In the rows, 128 means zero.
Each path is a new rotation, seen through one point. The rows after it are directions, each followed by how far the rotation turns it, in deg/step (0 if it stays put).
Each turn is a multiple of 5 degrees from 10 to 175, or 0.
Each row of a path follows its step; steps can be skipped.
Path 1:
step 1: 129, 159, 148, 170, 153, 125, 138, 131, 121, 156, 132, 113, 149, 131, 135, 145, 128, 149, 140, 108, 130, 128, 124, 125, 118, 135, 122, 92, 134, 108, 140, 120, 120, 136, 122, 127, 122, 122, 94, 143, 102, 124, 145, 115, 114, 123, 142, 127, 108, 121, 116, 122, 108, 125, 152
step 3: 103, 153, 134, 158, 133, 115, 147, 150, 120, 110, 125, 117, 135, 117, 134, 142, 133, 135, 106, 131, 111, 142, 131, 125, 105, 122, 103, 93, 117, 138, 101, 125, 148, 119, 117, 141, 128, 121, 114, 123, 99, 147, 132, 109, 148, 114, 141, 119, 107, 136, 123, 118, 114, 141, 153
step 4: 123, 156, 116, 118, 144, 127, 108, 112, 139, 152, 164, 137, 125, 110, 113, 122, 131, 146, 135, 107, 135, 108, 108, 136, 140, 136, 109, 105, 106, 144, 108, 120, 118, 140, 137, 159, 156, 133, 114, 146, 118, 140, 106, 120, 131, 110, 135, 133, 135, 132, 124, 118, 154, 114, 132
step 7: 149, 130, 121, 141, 162, 150, 130, 126, 142, 158, 130, 157, 142, 142, 121, 153, 124, 124, 123, 122, 165, 95, 118, 131, 122, 106, 148, 148, 119, 136, 118, 140, 137, 103, 124, 134, 137, 131, 105, 113, 126, 134, 110, 136, 122, 145, 153, 135, 104, 122, 118, 128, 137, 132, 145
step 9: 140, 149, 109, 147, 159, 124, 138, 98, 153, 152, 133, 137, 149, 144, 126, 127, 128, 145, 123, 107, 127, 113, 112, 130, 116, 139, 144, 118, 150, 144, 129, 134, 124, 124, 144, 139, 140, 158, 115, 123, 99, 154, 143, 111, 117, 148, 141, 139, 116, 140, 136, 119, 123, 133, 157
step 10: 135, 132, 140, 139, 121, 130, 112, 132, 130, 109, 119, 134, 141, 110, 94, 140, 117, 145, 135, 85, 132, 111, 144, 135, 123, 126, 103, 106, 126, 119, 107, 151, 125, 118, 142, 110, 143, 93, 113, 140, 137, 136, 126, 114, 121, 132, 157, 118, 105, 121, 128, 117, 113, 151, 143
step 11: 149, 156, 118, 135, 141, 124, 128, 145, 146, 124, 159, 112, 127, 136, 121, 132, 139, 128, 108, 127, 105, 148, 117, 154, 130, 136, 101, 110, 134, 143, 126, 112, 128, 123, 146, 127, 144, 150, 118, 135, 93, 174, 148, 126, 127, 113, 144, 135, 133, 136, 132, 131, 114, 147, 142
step 12: 127, 135, 104, 130, 134, 136, 126, 161, 121, 150, 140, 130, 138, 126, 123, 147, 124, 150, 117, 105, 126, 111, 137, 139, 126, 115, 119, 107, 119, 134, 109, 156, 111, 111, 144, 155, 131, 121, 105, 160, 128, 108, 118, 107, 153, 122, 153, 126, 102, 124, 118, 106, 147, 129, 135
step 16: 124, 136, 120, 135, 132, 121, 106, 126, 138, 151, 132, 156, 124, 123, 126, 106, 133, 117, 126, 134, 123, 117, 132, 135, 119, 136, 117, 148, 126, 136, 126, 127, 151, 122, 153, 133, 152, 109, 102, 100, 113, 169, 152, 150, 121, 135, 145, 119, 105, 151, 104, 149, 123, 154, 133
134, 124, 133, 127, 128, 126, 128, 121, 127, 120, 130, 126, 125, 125, 125, 130, 121, 126, 130, 135, 130, 133, 130, 131, 122, 129, 122, 135, 128, 128, 122, 128, 131, 126, 129, 125, 129, 123, 132, 127, 129, 124, 125, 136, 138, 130, 134, 124, 120, 124, 134, 121, 125, 130, 130 : 140
129, 125, 120, 126, 130, 121, 128, 120, 125, 135, 129, 128, 139, 121, 133, 120, 125, 135, 127, 128, 126, 129, 131, 121, 131, 120, 126, 126, 128, 127, 131, 125, 122, 126, 130, 131, 124, 123, 130, 122, 125, 127, 127, 133, 134, 125, 133, 126, 136, 132, 130, 126, 131, 129, 131 : 85
128, 126, 129, 119, 129, 128, 122, 134, 129, 131, 123, 130, 132, 119, 122, 131, 125, 126, 132, 129, 136, 130, 129, 126, 127, 134, 128, 120, 129, 127, 125, 133, 125, 129, 131, 130, 126, 139, 134, 130, 123, 132, 122, 136, 129, 129, 121, 130, 131, 129, 134, 129, 127, 133, 126 : 175
128, 126, 127, 127, 129, 127, 131, 122, 133, 134, 125, 126, 128, 132, 121, 128, 132, 124, 124, 123, 125, 123, 129, 123, 118, 135, 126, 127, 129, 122, 136, 134, 132, 130, 123, 124, 129, 124, 127, 132, 131, 129, 131, 136, 131, 127, 125, 129, 132, 133, 124, 122, 120, 130, 136 : 45
127, 133, 125, 126, 128, 128, 140, 132, 129, 131, 127, 129, 126, 128, 122, 124, 131, 136, 119, 125, 125, 132, 128, 139, 129, 125, 120, 127, 124, 125, 123, 130, 135, 132, 129, 130, 127, 131, 134, 132, 134, 128, 121, 129, 133, 124, 127, 124, 133, 125, 130, 129, 132, 125, 128 : 45
122, 131, 127, 133, 126, 127, 128, 130, 120, 124, 130, 130, 127, 134, 131, 134, 133, 130, 118, 132, 119, 130, 123, 127, 129, 132, 137, 125, 135, 131, 124, 127, 125, 128, 132, 134, 125, 127, 138, 130, 125, 131, 132, 135, 131, 129, 127, 128, 126, 133, 134, 122, 126, 126, 129 : 130
Path 2:
step 0: 114, 138, 112, 127, 126, 133, 107, 125, 148, 172, 125, 123, 148, 126, 136, 123, 126, 142, 135, 116, 103, 143, 119, 116, 128, 131, 113, 152, 146, 108, 137, 112, 132, 153, 127, 117, 118, 144, 150, 99, 126, 96, 124, 155, 115, 109, 119, 139, 140, 149, 140, 127, 114, 126, 111
step 3: 143, 130, 147, 136, 113, 148, 146, 106, 140, 109, 109, 131, 137, 117, 135, 133, 145, 133, 114, 98, 140, 133, 112, 122, 147, 123, 118, 117, 134, 111, 117, 132, 149, 140, 131, 118, 115, 117, 148, 121, 148, 108, 130, 157, 135, 140, 105, 137, 132, 78, 119, 111, 134, 113, 130
step 6: 133, 140, 110, 139, 109, 154, 154, 162, 127, 137, 136, 111, 143, 112, 114, 152, 121, 126, 129, 130, 131, 119, 134, 122, 140, 135, 128, 122, 141, 117, 130, 119, 133, 104, 111, 121, 101, 102, 105, 106, 120, 149, 93, 130, 108, 112, 117, 132, 147, 109, 116, 132, 141, 151, 129
step 9: 136, 125, 151, 108, 108, 154, 109, 121, 136, 147, 115, 115, 149, 131, 125, 126, 140, 120, 134, 107, 115, 126, 148, 107, 134, 130, 130, 128, 106, 97, 143, 138, 137, 135, 123, 126, 115, 117, 109, 125, 120, 131, 143, 135, 106, 97, 126, 129, 121, 151, 151, 152, 119, 104, 96
step 10: 127, 143, 128, 163, 128, 129, 125, 129, 144, 135, 125, 130, 168, 141, 104, 130, 130, 129, 134, 133, 125, 128, 110, 130, 129, 129, 164, 129, 136, 127, 164, 133, 125, 128, 143, 122, 117, 104, 106, 116, 117, 119, 127, 135, 116, 134, 128, 133, 143, 138, 162, 159, 113, 125, 165
step 11: 123, 136, 133, 137, 131, 156, 131, 111, 141, 145, 139, 129, 135, 134, 128, 131, 162, 103, 117, 137, 132, 146, 131, 103, 145, 137, 132, 156, 122, 117, 139, 124, 118, 156, 167, 124, 106, 150, 132, 110, 136, 130, 135, 171, 123, 130, 127, 138, 134, 100, 123, 135, 114, 142, 129
step 12: 111, 136, 128, 108, 107, 132, 125, 133, 152, 136, 121, 133, 173, 117, 112, 149, 117, 108, 131, 118, 147, 132, 114, 129, 137, 142, 122, 117, 124, 118, 142, 131, 152, 131, 146, 135, 129, 130, 154, 141, 135, 100, 107, 143, 166, 135, 125, 143, 128, 115, 146, 113, 98, 130, 124
step 14: 141, 123, 156, 148, 135, 160, 150, 122, 166, 119, 125, 144, 137, 120, 125, 153, 126, 110, 121, 132, 116, 106, 121, 129, 134, 127, 103, 139, 144, 124, 124, 126, 174, 120, 119, 128, 137, 87, 127, 120, 131, 116, 123, 133, 116, 118, 133, 115, 135, 113, 129, 132, 123, 141, 149
step 16: 157, 120, 106, 135, 108, 135, 146, 165, 149, 134, 135, 150, 127, 134, 128, 161, 102, 129, 139, 134, 161, 119, 148, 139, 158, 124, 124, 148, 123, 119, 132, 136, 123, 136, 129, 126, 134, 128, 145, 113, 133, 99, 133, 144, 120, 137, 123, 128, 123, 131, 145, 103, 150, 116, 132
126, 125, 138, 133, 136, 128, 132, 127, 133, 130, 124, 132, 127, 129, 118, 128, 132, 131, 127, 131, 132, 123, 130, 125, 128, 130, 134, 127, 133, 127, 129, 132, 123, 126, 130, 121, 130, 126, 128, 128, 127, 139, 125, 125, 127, 120, 129, 134, 137, 131, 124, 123, 129, 129, 131 : 85
139, 119, 124, 131, 128, 129, 132, 133, 128, 124, 129, 133, 125, 125, 128, 133, 122, 126, 129, 128, 131, 122, 132, 126, 125, 119, 125, 119, 130, 129, 129, 124, 130, 124, 130, 129, 131, 130, 136, 126, 133, 130, 126, 122, 124, 128, 119, 129, 126, 126, 120, 135, 129, 131, 125 : 35
128, 122, 122, 131, 136, 125, 131, 129, 121, 128, 122, 116, 130, 124, 131, 123, 126, 135, 128, 121, 134, 130, 127, 127, 126, 125, 127, 127, 130, 129, 123, 128, 127, 128, 116, 127, 121, 128, 124, 124, 127, 129, 131, 130, 127, 124, 123, 134, 128, 122, 127, 123, 127, 123, 130 : 20
129, 134, 127, 136, 125, 127, 125, 120, 128, 120, 127, 128, 132, 121, 123, 125, 126, 135, 131, 117, 128, 126, 123, 131, 123, 130, 134, 128, 124, 127, 125, 131, 134, 126, 130, 129, 124, 129, 138, 128, 135, 128, 125, 122, 130, 132, 129, 129, 132, 133, 129, 129, 129, 131, 134 : 155
125, 130, 120, 134, 128, 130, 130, 133, 125, 122, 130, 126, 128, 129, 139, 129, 134, 128, 126, 126, 129, 117, 133, 129, 128, 130, 135, 136, 130, 125, 127, 123, 133, 123, 136, 124, 133, 130, 120, 123, 127, 131, 127, 124, 128, 129, 132, 133, 130, 125, 132, 131, 122, 129, 128 : 80
128, 127, 121, 125, 121, 124, 127, 121, 132, 138, 130, 127, 128, 131, 124, 125, 132, 122, 128, 128, 135, 129, 132, 131, 131, 121, 132, 129, 134, 132, 121, 134, 128, 123, 131, 134, 126, 126, 128, 129, 129, 126, 132, 128, 122, 134, 127, 139, 134, 128, 129, 131, 133, 129, 128 : 60
Path 3:
step 2: 128, 116, 114, 119, 149, 130, 133, 107, 140, 118, 107, 119, 123, 148, 151, 128, 152, 136, 123, 148, 107, 138, 132, 92, 131, 135, 128, 135, 157, 135, 157, 126, 134, 138, 122, 123, 108, 150, 92, 128, 122, 134, 114, 117, 120, 146, 140, 133, 133, 109, 124, 144, 143, 143, 108
step 4: 128, 117, 104, 113, 149, 128, 103, 130, 154, 109, 118, 120, 137, 117, 149, 102, 123, 133, 120, 135, 136, 120, 121, 128, 126, 112, 163, 128, 149, 100, 143, 123, 151, 128, 121, 110, 98, 144, 114, 126, 144, 112, 135, 141, 143, 106, 153, 133, 132, 130, 123, 134, 118, 148, 127
step 6: 95, 119, 115, 146, 135, 125, 134, 122, 142, 104, 142, 106, 127, 139, 129, 124, 118, 114, 122, 107, 124, 108, 136, 100, 117, 135, 160, 135, 146, 102, 153, 130, 110, 126, 135, 106, 135, 151, 111, 123, 152, 136, 143, 116, 129, 146, 148, 135, 138, 147, 143, 125, 123, 114, 127
step 8: 132, 123, 133, 109, 138, 104, 140, 156, 134, 120, 147, 122, 131, 142, 134, 118, 148, 125, 108, 124, 102, 128, 111, 118, 109, 135, 112, 139, 166, 117, 142, 114, 122, 128, 123, 103, 135, 111, 114, 130, 163, 132, 134, 137, 136, 116, 144, 122, 139, 162, 114, 141, 120, 122, 108
step 9: 138, 132, 120, 119, 137, 128, 141, 165, 124, 113, 129, 104, 130, 137, 130, 100, 128, 109, 144, 117, 144, 146, 119, 134, 134, 125, 122, 105, 156, 116, 150, 148, 105, 114, 117, 118, 129, 122, 139, 123, 130, 89, 140, 119, 128, 132, 130, 134, 124, 171, 113, 121, 118, 132, 138
step 10: 139, 139, 127, 135, 129, 138, 138, 142, 145, 104, 123, 122, 127, 133, 125, 130, 111, 141, 124, 141, 150, 147, 116, 100, 106, 120, 141, 150, 135, 116, 145, 132, 109, 98, 116, 102, 124, 112, 121, 141, 156, 114, 103, 118, 116, 149, 124, 112, 118, 143, 104, 133, 115, 139, 105
step 12: 133, 126, 154, 122, 142, 121, 117, 148, 125, 130, 114, 135, 128, 131, 149, 104, 87, 145, 114, 111, 132, 128, 133, 97, 147, 140, 140, 127, 152, 121, 138, 125, 116, 141, 106, 118, 130, 124, 137, 137, 152, 106, 115, 124, 117, 136, 142, 115, 144, 117, 110, 122, 135, 96, 109
step 13: 110, 135, 150, 101, 116, 109, 147, 153, 147, 157, 112, 133, 117, 121, 124, 90, 120, 152, 131, 134, 112, 136, 132, 144, 144, 126, 127, 134, 162, 126, 135, 124, 110, 112, 117, 124, 123, 142, 133, 116, 130, 112, 111, 131, 132, 136, 106, 99, 118, 126, 121, 119, 126, 136, 115
step 14: 118, 123, 123, 140, 131, 120, 131, 135, 144, 169, 129, 107, 142, 139, 145, 109, 116, 139, 108, 155, 124, 147, 107, 115, 108, 132, 115, 115, 143, 131, 163, 133, 113, 131, 118, 119, 126, 166, 132, 120, 133, 110, 114, 117, 119, 149, 148, 116, 127, 123, 124, 142, 147, 123, 123
122, 118, 126, 132, 127, 123, 127, 126, 127, 128, 124, 128, 130, 126, 127, 124, 131, 124, 134, 124, 132, 127, 130, 132, 136, 124, 116, 130, 136, 119, 125, 132, 124, 126, 130, 129, 129, 124, 126, 135, 121, 129, 130, 125, 132, 128, 123, 125, 122, 123, 128, 131, 126, 132, 127 : 175
135, 124, 129, 128, 125, 126, 126, 127, 119, 125, 120, 136, 123, 132, 127, 128, 128, 132, 122, 128, 123, 130, 127, 130, 129, 132, 127, 139, 124, 133, 126, 123, 123, 127, 124, 126, 122, 120, 129, 135, 133, 127, 129, 126, 124, 137, 129, 131, 120, 126, 129, 128, 124, 131, 124 : 145
127, 128, 128, 115, 125, 133, 127, 133, 130, 119, 127, 130, 124, 121, 133, 131, 125, 130, 131, 139, 132, 126, 131, 129, 126, 121, 122, 135, 128, 125, 129, 127, 128, 124, 122, 134, 128, 133, 129, 124, 129, 137, 128, 132, 126, 131, 127, 124, 130, 125, 128, 128, 123, 131, 127 : 125
133, 127, 127, 119, 131, 121, 128, 127, 133, 126, 124, 126, 129, 124, 125, 131, 128, 131, 135, 131, 129, 129, 125, 129, 135, 131, 137, 128, 119, 125, 131, 132, 123, 125, 135, 130, 130, 121, 121, 124, 130, 123, 125, 132, 134, 128, 124, 128, 128, 123, 127, 132, 135, 128, 118 : 130
127, 127, 129, 131, 118, 130, 124, 122, 123, 131, 136, 123, 121, 126, 126, 132, 121, 128, 132, 128, 141, 123, 133, 126, 128, 129, 127, 124, 126, 131, 133, 124, 124, 131, 127, 126, 120, 124, 121, 127, 132, 123, 127, 131, 130, 123, 131, 126, 126, 128, 128, 127, 121, 133, 125 : 65
120, 129, 129, 122, 128, 128, 125, 126, 128, 134, 125, 126, 131, 126, 133, 125, 123, 127, 130, 126, 127, 125, 125, 130, 127, 126, 134, 133, 128, 131, 123, 120, 128, 134, 121, 128, 130, 140, 122, 133, 127, 118, 120, 127, 127, 127, 128, 129, 122, 120, 132, 131, 134, 132, 130 : 35
128, 129, 128, 127, 128, 132, 130, 131, 121, 130, 123, 128, 129, 132, 127, 127, 134, 135, 129, 127, 130, 127, 129, 127, 128, 125, 127, 124, 123, 127, 126, 125, 124, 127, 125, 141, 129, 129, 130, 120, 127, 119, 132, 117, 132, 122, 120, 126, 127, 134, 137, 128, 123, 126, 126 : 175
Path 4:
step 0: 114, 131, 128, 138, 99, 124, 139, 132, 126, 128, 96, 120, 153, 133, 122, 109, 139, 126, 138, 134, 96, 116, 129, 142, 122, 145, 97, 137, 136, 90, 116, 125, 126, 92, 152, 123, 119, 142, 110, 122, 122, 124, 158, 147, 135, 135, 123, 124, 126, 136, 157, 125, 127, 148, 109
step 2: 115, 120, 120, 142, 108, 141, 115, 125, 134, 111, 121, 129, 139, 120, 136, 94, 133, 103, 96, 112, 122, 114, 98, 125, 136, 112, 112, 140, 138, 137, 99, 153, 111, 110, 127, 114, 135, 111, 110, 131, 121, 148, 150, 110, 123, 126, 100, 128, 116, 148, 139, 135, 159, 138, 131
step 3: 113, 105, 110, 146, 118, 128, 134, 99, 131, 112, 111, 129, 103, 116, 139, 130, 126, 117, 152, 155, 115, 149, 142, 130, 108, 108, 133, 123, 126, 107, 150, 122, 123, 127, 126, 145, 108, 131, 110, 94, 121, 134, 136, 156, 142, 119, 134, 115, 100, 115, 131, 143, 127, 136, 100
step 4: 93, 119, 139, 142, 108, 156, 94, 131, 150, 141, 146, 114, 139, 123, 147, 125, 116, 129, 118, 136, 124, 102, 114, 147, 148, 121, 136, 123, 128, 130, 97, 136, 140, 154, 104, 118, 129, 110, 142, 142, 112, 150, 129, 143, 145, 125, 144, 126, 119, 133, 134, 97, 132, 120, 129
step 5: 129, 145, 126, 119, 118, 115, 120, 121, 135, 103, 80, 125, 121, 148, 137, 126, 115, 105, 127, 138, 108, 135, 124, 142, 126, 102, 87, 139, 132, 126, 107, 116, 141, 121, 127, 142, 135, 123, 119, 106, 139, 134, 145, 137, 132, 140, 117, 135, 115, 161, 115, 153, 107, 139, 117
step 10: 130, 135, 135, 119, 106, 106, 109, 137, 133, 98, 121, 147, 113, 115, 150, 124, 111, 90, 109, 133, 129, 137, 101, 125, 111, 120, 109, 131, 152, 138, 121, 136, 140, 154, 122, 129, 139, 116, 119, 143, 129, 119, 99, 143, 142, 138, 114, 122, 151, 139, 121, 135, 130, 137, 92
step 12: 127, 134, 129, 118, 140, 136, 125, 137, 135, 113, 121, 111, 137, 128, 134, 152, 105, 116, 120, 125, 116, 130, 103, 126, 112, 170, 126, 125, 147, 109, 96, 126, 150, 130, 121, 131, 116, 138, 128, 144, 107, 134, 89, 137, 136, 116, 139, 83, 117, 139, 107, 116, 126, 142, 131
step 15: 123, 112, 131, 152, 110, 153, 136, 158, 133, 100, 127, 159, 135, 120, 150, 113, 131, 107, 111, 100, 140, 128, 115, 119, 110, 135, 141, 138, 131, 118, 128, 114, 144, 130, 158, 146, 158, 118, 106, 147, 107, 111, 108, 131, 143, 120, 133, 117, 118, 131, 129, 126, 144, 135, 119
step 16: 122, 140, 136, 121, 109, 117, 136, 104, 106, 122, 141, 131, 140, 146, 129, 127, 117, 108, 143, 127, 102, 109, 136, 112, 128, 141, 135, 116, 127, 137, 130, 124, 122, 170, 113, 140, 134, 125, 123, 84, 120, 138, 126, 154, 127, 130, 156, 139, 138, 97, 147, 149, 120, 147, 116
129, 127, 129, 138, 128, 119, 122, 131, 137, 122, 129, 128, 125, 139, 124, 128, 127, 131, 132, 119, 122, 125, 129, 125, 131, 123, 135, 123, 124, 127, 129, 122, 135, 124, 125, 123, 131, 131, 128, 132, 130, 130, 129, 129, 124, 128, 131, 122, 128, 130, 123, 129, 125, 130, 127 : 45
124, 131, 132, 124, 124, 131, 128, 130, 130, 131, 125, 118, 131, 136, 130, 130, 137, 133, 135, 130, 126, 128, 130, 127, 124, 132, 122, 120, 127, 126, 121, 127, 128, 129, 127, 131, 132, 127, 133, 132, 120, 128, 127, 129, 132, 125, 139, 134, 126, 127, 126, 130, 126, 136, 131 : 90
135, 132, 127, 124, 127, 128, 131, 129, 132, 130, 128, 133, 134, 130, 124, 122, 127, 127, 129, 130, 128, 130, 130, 123, 127, 135, 132, 133, 125, 129, 138, 119, 128, 139, 126, 127, 130, 121, 131, 129, 126, 123, 125, 127, 125, 120, 126, 123, 131, 132, 130, 130, 129, 135, 138 : 10
131, 137, 131, 133, 131, 127, 130, 122, 128, 137, 125, 128, 125, 132, 121, 126, 129, 125, 124, 123, 131, 128, 125, 125, 122, 121, 123, 131, 120, 133, 126, 129, 127, 129, 123, 126, 122, 128, 123, 124, 126, 132, 128, 128, 129, 137, 126, 135, 127, 131, 127, 127, 133, 138, 129 : 125
139, 127, 125, 127, 122, 128, 130, 122, 132, 132, 122, 126, 130, 135, 131, 119, 128, 114, 132, 129, 128, 125, 130, 133, 131, 126, 130, 128, 128, 127, 131, 136, 128, 122, 133, 129, 128, 130, 123, 131, 125, 125, 123, 131, 131, 126, 129, 131, 134, 126, 121, 128, 126, 124, 128 : 140
123, 121, 132, 126, 119, 127, 128, 123, 128, 125, 137, 128, 125, 126, 131, 122, 126, 127, 130, 133, 138, 132, 126, 121, 120, 121, 129, 126, 119, 127, 130, 128, 129, 122, 125, 125, 127, 126, 127, 126, 121, 128, 128, 121, 131, 128, 130, 125, 126, 132, 129, 127, 121, 123, 133 : 65
131, 131, 131, 127, 131, 129, 121, 127, 135, 131, 132, 128, 122, 126, 125, 138, 128, 125, 131, 124, 129, 129, 125, 127, 136, 135, 131, 136, 124, 127, 126, 131, 121, 127, 135, 126, 130, 122, 133, 128, 116, 139, 129, 129, 130, 129, 130, 126, 127, 129, 126, 127, 129, 123, 130 : 140
